In the rows, zero is written as 128.
Turns, then the turns between two rows, first turn first; the first pair answered:
valeg:
[106  71 186 126 122 113  99 114 134 108 144 117 164 141 126 120 165 161
 132 177 106 120 124 103 138 161 159 104 113 114  82  83 172  49 153 126
 137 175 125] => [115  82 177 108  91  91 100 129 141 110 102 122 142 118 118 118 134 138
 152 163 139 151 136 124  93 153 191 118 103 117  73  75 163  60 140 133
 128 177 139]
[ 88 202 106  89 136 158 170 153 137 127 111 154 101 139 126 150  84 133
 133 110 156 153 129 107  95 106 118 136 127 126 163 147  95 157  76 129
 138 120 108] => [ 82 194 115 109 169 175 165 140 132 127 145 154 120 153 130 151 110 152
 117 121 126 121 116  89 139 110  83 123 133 129 170 155 101 148  88 123
 139 118  95]
[111 115 155 123 140 120 107 107  96 116 157 134 143 163 127 134 165 122
 121 139 117 104  99 142 166 142 112 113 128 130 113 121 166 101 156 128
 116 148 136] => [119 109 152 118 119 109 103 117  94 108 139 130 129 151 116 133 161 111
 130 133 126 126 111 161 136 153 136 117 121 129  91 108 173 102 154 134
 109 159 143]
maf:
[132 100 136 122 143 141 124  92 146  87 157 121 142 152 128 124 137 126
 123 138 105 102 133 149 132 139 169 134 142 120 143 134 118 119 126 126
 153 140 139] => [107 124 136 102 151 134 136 100 148  87 161 145 135 158 126 130 127 123
 129 131 118 116 138 142 125 143 158 153 145 131 141 145 119 119 126 115
 150 145 144]
[144 109 131 176 181 155 125 139 152 154 179 152 186 123  98  56 155 201
 116 128  94 105 108 107 173 126 126  84 161 110 142 195 181  75 132 128
 164  96  88] => [107 137 140 139 188 150 149 147 164 147 192 182 174 135  99  61 141 199
 129 119 106 118 112  89 168 130 115 105 166 123 147 209 183  67 139 117
 161 100  99]
[133 144 117  88 123 121 139 142 174 106 107 164 114 113 124 119  95 115
 135 152 141 122 104 128 121 128 140 163 102 102 157 137 125 117 117 139
 134 126 131] => [125 155 115  85 112 122 154 146 164 124 100 153 110 104 116 126  79 106
 142 140 154 144 110 133 110 128 131 162 111 121 137 137 113 132 114 133
 135 116 129]
[108 136 139  98 106 114 143 146 124 131 113 154  95 119 126 123 123 150
 151 113 136 161 142 163 103 132 132 109 141 148  91 130 151 117 124 137
 128 124 140] => [126 117 133 125 100 116 124 141 114 136 104 129 105 110 125 118 133 147
 140 114 128 155 141 177 104 127 139  93 137 141  87 116 155 119 119 141
 129 123 132]
podi:
[167 138 118 154 142  93 127 114 144 108 126  89 170 132 132 151 189 167
 131 106 145 157 109 124 113 157  94 165 127 140 115 149 146 109 134 149
 128 117 142] => [182 154  96 154 135 102 133 110 157 108 104  96 163 128 138 148 155 152
 128 104 159 147  96 123 115 127 113 172 126 122 144 158 125 129 113 151
 135 106 142]
[113 172 133 124 119 138 155 145 128 148 136 113 122 130 124 139 120 137
 126 116 143 143 121 126 125 127 118 127 139 135 129 149 107 139 130 113
 135 120 119] => [124 141 145 145 120 140 133 139 115 149 143  95 137 126 118 138 148 145
 117 126 124 136 120 133 139 134 111 109 141 137 110 135 119 129 141 120
 136 124 106]
[164 120  95 130 138 133 130 131 142 129 122 113 158 156 109 103 119 118
 161 150 141  93 122 106 157  88 131 106 120  96 187 144  63 166 107 127
 172  94 122] => [ 84 139 144  71 151 102 163 153 133 115 161 149 141 175  87 119 149 135
 191 142 146 140 151 101 124 150  94 121 128 151 135 153  99 123 153 104
 163 122 145]

(2 to 3 turns a pair)
[168  66 148 155 175 124  84 126 151 124 172 116 166 135 135  90 162 123
 122 138 104  94 120 153 169 166 124 134 150 101 153 127 147  96 160 146
 106 114 124] => [123 121 144 101 191 115 129 146 178 106 182 172 138 160 141  92 128 113
 136 129 137 104 117 123 156 164 111 181 148 110 180 161 135  96 160 127
 104 121 140]  maf then podi then podi
[ 57 163 131  64 123 141 149 171 138 149 155 144 105 151 148 149  95 126
 151 108 142 123 147 119 114  93  94 158 117 155 126 131 105 144 164 112
 114 123 137] => [104 140 117 119  90 151 123 162 116 187 122  80 122 111 142 149  88 115
 127  98 135 126 145 159 118  74 109 119 124 152 107 107  86 178 138 127
 120  99 111]  maf then podi then podi
[159 138 140  80 130  81 134 111 114 135 144 124  93 131 128 130 128 122
 147 149 196  92 123 122 128  53 119 172 165  90 184 151 135 149 110 120
 142 118 108] => [182 106 147 113 133  87 105  98 105 139 151  93 115 124 128 129 158 133
 131 161 171  73 123 132 147  58 122 142 168  79 176 130 147 145 112 128
 141 115  99]  podi then podi
[134  64 147 166 117 165  98 107 121 114 110  68 135 108 139 112 172 157
 134 109 115 118 121 164 142 137 111 101 109 108 119 145 100 159 156 133
 130 105  94] => [ 97  68 176 134 123 142 114 118 115 101 129  95 130 126 133 116 191 169
 149 105 114 141 138 155 124 168  97 108 112 130  90 141 123 131 178 122
 118 123 109]  podi then podi then maf
[108 160 124  95 119 120 148 146 141 132 104 143 104 120 128 131  96 106
 155 107 171 156 130 138  93 135 142 152 120 126 131 132 109 144 121 133
 121 134 155] => [124  93 157 139 141 124  96 128 113 115 140 119 146 126 121 129 180 143
 138 131 116 123 128 133 126 165 130 115 115 117 107  99 160  99 150 139
 118 153 148]  podi then maf
[106 167 104 111 141 126 169 124 145 140 104 154 113 142 134 135  86 108
 104 126 146 158 128 112 112  94 135 167 131 127 130 163 105 145 122 133
 144 114 146] => [124 140 109 155 168 152 141 103 129 141 128 128 142 150 139 135 122 128
  77 148 101 118 109 103 159  80 117 140 133 107 144 160 113 145 119 138
 154 103 123]  valeg then podi then podi
[133 119 143 136 132 112  72 142 123  99 130  96 125 110 136 131 153 120
 133 146 110 134 112 149 106 115 181 110  97  99 128  97 104 115 152 136
 103 174 135] => [115 158 130 107 119 106 101 154 132 111 111 112 106 105 141 135 111 100
 142 129 141 156 116 146  85 101 183 133 106 114 136 121  80 131 139 125
 107 159 140]  podi then maf then maf
[153  86 130  94 123  80 163 125 176  72 113 161  98 143 107 123 155  96
 134 132 138 173 140 158  70 138 184 162 103  93 129 129 165  94 133 133
  74 183 155] => [146 100 133 100 103  83 180 142 158 102 104 130  94 122 102 131 134  83
 132 105 148 208 160 178  53 136 166 149 120 127  92 127 147 115 129 127
  76 160 145]  maf then maf
[149 126  99 136 151 152 123 118 133 143 123 116 119 127 146 122 132 134
 101 133 115 103 122 116 141 105 106 100 134 127 135 133 105 141 105 143
 133 107 120] => [128 146 107 119 161 150 140 125 145 130 132 146 114 144 148 125 128 140
 110 134 122  97 116 101 138 108 104 118 135 129 153 146 107 135 107 138
 136 113 129]  maf then maf
[ 77 142 142 110 157 135 158 101 150 117 168 145 142 130 112 164 145 151
 109 167 165 128 177  87 133 122  87 114 145 187 149  98 142 123 119 110
 134 125  80] => [ 84 158 121 106 155 138 167  99 165 118 150 153 136 133 116 164 117 135
 108 162 180 126 169  89 129 100  98 130 142 171 176 106 127 141 103 111
 137 114  82]  podi then podi
[119 180 117 105 173 157 150 118 157 136 144 155 134 132 135 136 101 122
 122 139 144 105 105  61 178 107  96 138 131 114 178 153  99 150 112 118
 139 110 127] => [ 98 147 164 121 169 149 145 125 108 156 170 112 152 118 109 156 158 151
 119 128 117 138 134  82 170 157  59  99 150 164  97 127 131 128 142 109
 130 118 113]  maf then podi
[139 159 102 143 115 144 138 149 187 102 111 130 140 115 112  72 102 100
 117 162  89 168 168 118  87 148 119 144 112 101 178 139 133 109  92 153
 143 132 125] => [147 154  99 150 108 145 140 148 177 118 102 111 149 106 109  77  93  98
 110 149  92 182 175 127  80 149 116 133 115 109 157 136 126 120  86 157
 144 124 119]  maf then maf then maf
[135 116 152 136 160 130  83  92 182 123 171 173 145 144 150 141 189 165
  66 136 119  92  97  57 146 123  52 124 118 128 127 144 180 118 143 139
 127 138 120] => [113 176 131 100 155 135 127 110 201 140 153 194 119 145 156 147 122 141
  76 113 160 116  97  52 128 100  49 155 123 144 143 180 138 150 120 120
 135 122 121]  maf then podi then podi
[ 82 164 147  85 129 119 105 126 157 156 148 131 154 147  96 142 152 109
  96 130 115 129  95 102 147 125  61 173 137 166 131 123 129  99 151 103
 139 157  96] => [116 161 130 106 135 142  87 111 161 152 139 118 165 146 106 134 145 109
  77 140  99 103  81  96 169  99  70 165 133 139 161 118 118 109 136 111
 144 148  82]  podi then maf
[120 124 112  93 135  99 116 150 171  78 118 201 107 145 132 122 122 116
 160 147 160 115 126 108 118 125 146 152  95 100 164 133 154 109 129 128
 122 150 163] => [127  81 138 129 150 108  90 137 145  85 148 166 135 146 128 126 182 146
 144 160 118  97 126 107 150 146 120 121 102 108 133 110 179  88 147 132
 123 153 148]  valeg then podi
[164 122 134 197 179  92 118 126 149  72 162 187 126 172 137 179 147 112
 138 193 126  97  94 100 142 159  75 130 159  92 138 129 145  96 122 142
 124 153 185] => [174 123 121 173 135  63 120 144 154  73 111 190 101 144 128 181 108  86
 165 172 167 148 113 133  83 159 120 140 146  88 118 120 140 104 111 147
 113 157 206]  valeg then valeg then valeg
[141 126 130 117  68  99 112 139 152 103  92 143  93 147 144  74 136 106
 136 144 150 105 104 130  76 133 181 140 116 111 119 103 133 125  98 109
 108 138 146] => [137  98 156 136  70 101 101 139 128 114 113 118 111 137 131  80 176 125
 133 148 129 114 116 140  82 159 163 111 125 133  75  88 146 111 111 110
 104 141 139]  maf then maf then podi
[120 107 113 148 143 160  98 129 154 128 108 154 114 130 133  93 132 170
 131 141 135  62 106 132 167  90 142 114 107  62 192 105 141 122 157 144
 167 148 138] => [108  86 147 177 128 155  96 137 112 169 120  92 132 107 107 115 163 186
 119 129 112 102 136 160 164 127  98  68 130 119 111  85 151 117 172 138
 166 143 120]  podi then maf then podi
[119 163 121 142 152 157 171 143 127 143 147 120 114 127 143 135 108 107
 117 112 141 124 121 114 143 111 101 134 156 164 125 166  91 153 100 106
 146 104 115] => [116 123 160 150 147 139 146 146  97 133 162 105 130 120 131 141 162 127
 121 117 121 139 135 128 133 157  96 108 162 184  79 139 130 118 130 109
 143 131 124]  podi then valeg
[102 124 147 105 150 130 130 123 117 118 150 142 122 136 118 131 160 141
 137 131 116 135 133 117 115 149 115 129 126 140 123 123 147 113 144 132
 128 142 133] => [105 132 138  97 130 123 140 132 120 120 127 147 112 124 117 129 138 128
 145 120 137 157 138 122  94 142 133 138 122 140 115 125 138 124 129 137
 125 139 145]  valeg then valeg
[133 143  99 119 134 118 146 142 155 108 138 116 102 133 156 130 110  97
 116 161 167 126 113  98 130 119 129 172 139 127 178 135 107  97 128 128
 146  97 111] => [140 135  98 146 135 133 143 138 137 133 141  82 114 122 154 141 115 100
 104 153 151 129 118 111 146 114 108 153 152 143 156 129  94 111 120 125
 153  75  92]  maf then maf then valeg
[ 96  76 146 116  91  66 124 162  81 117 124 119 115 111 107 120 155 160
 138 156 121 148 149 148 110 173 126 117 113 114  85  74 157  86 152 116
  90 162 155] => [125 113  95 106  63  71 144 172 109 130  70 121  89  97 121 111  82 122
 139 140 168 153 139 160  86 121 167 143  99  92 124  92 108 136 112 128
  96 138 157]  valeg then podi then podi
[141 153  76 105 143 133 139 127 179 112 165 173 116 119 157 152 127 106
 171 163 165 107 150  78 147 156 105 133 120 131 159 131 119 117 138 123
 143 126 111] => [131 160  80 115 147 144 148 129 163 135 173 151 121 112 154 167 124 111
 164 150 164 121 158  84 153 161  79 117 140 157 133 131 111 129 138 114
 140 112 102]  maf then valeg
[109 136 123  97 131 111 150 165 136 118 135 167 114 136 123 136 124 119
 119 136 138 136 122 109 125 117 136 128 137 130 128 131 130 139 122 124
 125 114 116] => [132 110 135 129 114 119 130 164 109 136 137 127 135 118 115 142 145 126
 107 130 124 139 128 129 130 124 130  97 144 136  95 112 135 140 124 128
 125 106 103]  maf then podi
[ 67 107 183 117 153 124 149 108 121 149 196 134 139 152 114 109 158 145
 117 117 143 130 155 124 142 139  98 121 133 155 108 129 215 102 154  93
 128 124 139] => [144  77 142 175 144 156 104  83 128 148 159  95 162 132 130  89 136 135
  91 133 130  79 123 140 176  84 139  97 119  98 155 118 189 137 114 122
 138 102 113]  podi then valeg
[164 146 105  87 132 170 136 169 157 168 143  79 137  93 123 123 164 160
 163  97 122 168 117 159 114 130 125  93 119 154  58 104 100 156 159 129
  98 108 110] => [166 163  80  55 152 166 138 159 205 121 142 149 124 129 140 104 145 151
 176 119 138 127  84 128 120 101 160 139  99 103 143 128 103 143 156 133
 102 132 136]  maf then maf then podi
[136  95 139 155 126 120 110 126 112 144 121 103 145 116 130 123 152 139
 134 128 122 124 130 134 128 134 125  95 124 139 119 121 120 108 143 137
 139 142 135] => [109 113 141 125 151 116 127 131 128 120 138 146 136 139 133 121 150 141
 145 134 125 115 121 107 130 136 115 125 122 134 137 135 131  93 153 126
 134 155 151]  maf then maf
[100 165 107 102 104 129 146 125 151  79 156 154 146 137 164 122 129 124
 110 164 171  92 153  93 127 115 123 171  88 108 157 169 140 146 111 108
 122 139 107] => [104 113 145 113  89 111 115 126 123  74 160 127 161 131 140 120 187 140
 116 168 146 117 167 113 110 159 128 138  89 125 102 129 181 111 141 116
 108 162 115]  podi then valeg
[129  92 142 118  65  88 187 159 108 158  90 122 117  75  97 180 133 130
 125 102 129 138 107 165  54 161 127 108 152 181  26  42 110 163 112 151
 162 143  88] => [201  46 109 157  78 112 132 124 134 124  80 127 141  84 123 149 147 131
 104 145 103  61  64 149  96 117 183 105 122  93 105  37 114 163  92 182
 168 146  91]  podi then maf
[104 118 155 132 118 104 121 137  99 144 138 104 129 108 110 135 147 132
 141 119 123 172 154 152 105 175 118 112 132 162  56 108 154 122 145 126
 131 145 132] => [152  98 133 153  99 111 100 128 108 143 106  83 130  90 113 123 137 123
 135 121 126 164 146 172 104 150 157 106 122 129  73  93 141 138 128 143
 129 137 129]  valeg then maf
[115 192 104  97 211 137 135 159 130 107 179 173 141 170 142  96 123 115
 179 104 161  71 134  72 162 124 111 165  96 112 195 115 141 103 147 110
 141 129 133] => [136 136 128 166 192 152 101 148  68 157 187  76 180 129 124 110 171 136
 155  96 119  87 153 109 183 150  82  93 118 152 108  78 152 107 156 116
 139 108  96]  maf then podi
[110 108 116 153 166 129 103  99 130  67 127 154 128 185 152 116 132 179
 130 157  94  66 112 114 171 130 180 129 114  79 168  88 181 118 166 146
  92 156 131] => [112 130 102 149 163 134 110 103 142  68 118 166 121 184 156 112 106 168
 133 150 107  68 110 108 169 113 186 141 105  71 189  95 163 133 156 145
  95 145 131]  podi then podi then podi
[114 179  69  68 161 123 157 129 123 168 142 166 149 150 146 168 104 130
 111 129 175 101 103  94 157 107 130 179 127 132 185 171 104 104 127  97
 160 117 150] => [108 153  97 110 168 139 143 123  80 197 175 112 176 134 140 184 152 152
  88 124 136 104 117 102 181 134  84 131 147 169 126 155 121  97 143  99
 156 102 123]  maf then valeg then podi
[131 162 138  87 153 135 177 153 166 116 114 161 128 157 133 107 135 129
 152 125 109 124 102 132 169 100 141 149 115 121 194 141 158 162 113 101
 126 165 125] => [128 141 163 128 164 148 166 144 134 146 148 114 156 146 123 120 173 153
 133 123  73 123 109 142 192 122 101 106 136 152 143 123 167 162 128  99
 125 152  94]  maf then valeg then podi
[108 149 141 121 120 107 130 133 122 121 140 151 119 135 117 125 119 120
 134 128 147 132 132 134 113 147 135 141 131 143 110 129 150 117 145 129
 123 151 144] => [125 157 125 121 107 107 126 135 131 125 121 145 112 121 119 119 101 106
 130 126 157 130 126 141 112 131 153 146 125 126 120 126 133 131 125 134
 122 143 142]  podi then valeg then podi
[114 133 140  88 129 117 136 139 141 119 114 166  97 151 130 121 128 102
 158 108 147 140 163 114  89 162 145 167 131 136 134 130 148 105 141 120
 134 149 156] => [146  81 154 149 138 140  91 113 115 131 133 112 137 144 124 122 180 125
 128 125 100 104 152 122 128 161 130 123 146 124 122 100 165  96 146 135
 139 137 128]  valeg then podi
[112 143 128 109 133 128 148 128 130 130 152 145 115 154 130 141 126 131
 116 115 135 133 118 111 130 127 108 152 127 135 143 134 118 140 133 115
 127 132 129] => [121 119 138 130 135 135 132 120 121 132 158 132 128 149 130 138 148 144
 112 122 111 123 110 112 146 133 102 131 131 136 131 122 134 133 139 118
 129 132 119]  podi then maf
[107 114 106 102 160 124 150 113 151  93 145 182 127 133 116 110 125 160
 132 138 140  82  84 108 133 118 147 119 109 102 161 183 157 132 123 131
 133 163 131] => [ 77 139 121  91 168 123 176 125 135 113 161 177 122 132 114 128 116 165
 136 124 149 105  97 106 131 126 112 123 123 137 136 194 144 140 126 111
 129 154 125]  maf then valeg
[113  43 173 170  91 142 108  78 122 136 157  97 123 138 127 122 151 123
  71 158 100 149 123 159 121 168 115 111 108 141  93 124 126  71 103  95
  89 114 143] => [ 86  72 178 145  80 131 131  96 122 142 149 113 103 134 118 127 126 113
  83 140 124 185 141 168  93 179 112 128 113 160  77 134 114  75 100  85
  86 115 157]  podi then podi then maf
[162 125 125 123 103 120 146 138 122 121 109 120 140 138 130 125 134 136
 127 141 148 121 126 131 117 143 152 130 108 107 134 119 133 148 113 117
 121 123 123] => [145 117 145 118 110 116 145 139 118 111 122 132 143 143 127 130 157 147
 130 145 136 121 127 122 119 158 140 131 108 118 121 115 151 130 128 108
 114 132 131]  maf then maf then podi
[ 84 174 131  72 158 124 155 137 132 124 152 169 109 164 143 128  96 129
 129 121 172 126 116  92 150 125 101 161 141 150 147 146 123 122 137 109
 133 140 137] => [ 95 178 136 103 148 143 161 137 106 166 151 117 123 139 135 144  92 127
 113 106 164 144 127 115 163 122  75 127 163 174 109 143 104 148 127 107
 133 112 105]  maf then valeg
[116 177  91  89 113 109 163 146 147 145  94 140  90 116 133 124  47 105
 138 100 178 143 150 138  92 101 147 146 135 137 133 152  87 167  92 119
 119 109 130] => [181 108  83 136 128 119  94 112 158 101  90 136 125 127 144  96  98 126
 121 147 133  67 111 130 129  92 190 131 105  62 187 124 122 136  99 156
 114 131 132]  maf then maf then maf
[101 119 170 113 127 127 129 111 131 102 152 130 136 121 111 131 149 136
 140 148 137 138 105 144 109 173  94 115 149 146  94 115 172 116 142 103
 144 133 138] => [ 96 139 153  96 138 129 139 111 160  88 150 164 122 140 125 128 123 130
 146 158 146 120  90 126 113 148 106 142 140 125 140 134 166 120 135 103
 147 135 151]  podi then maf then podi
[156  76 154 160 131 153 126 109  82 113 137 106 120 128 132 130 191 112
  98 113  88 100 135 109 146 133 165 126 102 106 155  94 160  92 139 155
 101 153 103] => [ 97 122 173 110 132 132 169 136  78 119 149 141  95 138 120 143 177 113
 124  92 114 151 162 102 112 165 139 145 114 155 119 108 166  84 158 131
  94 161 122]  podi then podi then maf
[181 123 129 146  88 135 105 137 147 138  86  97 106  90 136 119  83  82
 134 127 160 150 126 156 108  88 171 139 116  97 138 119 108 153 100 139
 130 110 128] => [185  77 154 176  94 133  77 127 120 139 104  68 129  87 124 122 135 107
 126 135 128 147 126 165 119 112 156 101 124 109 108  96 133 130 116 148
 126 120 122]  podi then podi
[118 153 150 137 142 143 107 106  98 141 161 145 150 187 134 128 168 157
 150 147  95  92 130 118 176 137 124 133 124 174 135 137 213 100 168 133
  96 168 147] => [ 95 188 146 130 125 139 140 121  82 180 155 126 142 168 125 144 139 148
 154 118 119 139 149 137 149 140 105 133 147 218  92 142 189 125 165 121
  98 145 136]  maf then maf
[147 179 120 148  97 143 152 122 152 145 118  99 119 111 127 133  76 103
 117 120 148 131 135 127 118 100 139 122 130 143 133 122 101 183 100 119
 124  86 112] => [ 85 182 161 128 127 138 172 127 140 139 179 118 123 140 118 147 117 131
 125 122 122 144 149 101 135 137  90 121 145 183 100 131 132 151 135  98
 119 101 117]  valeg then podi
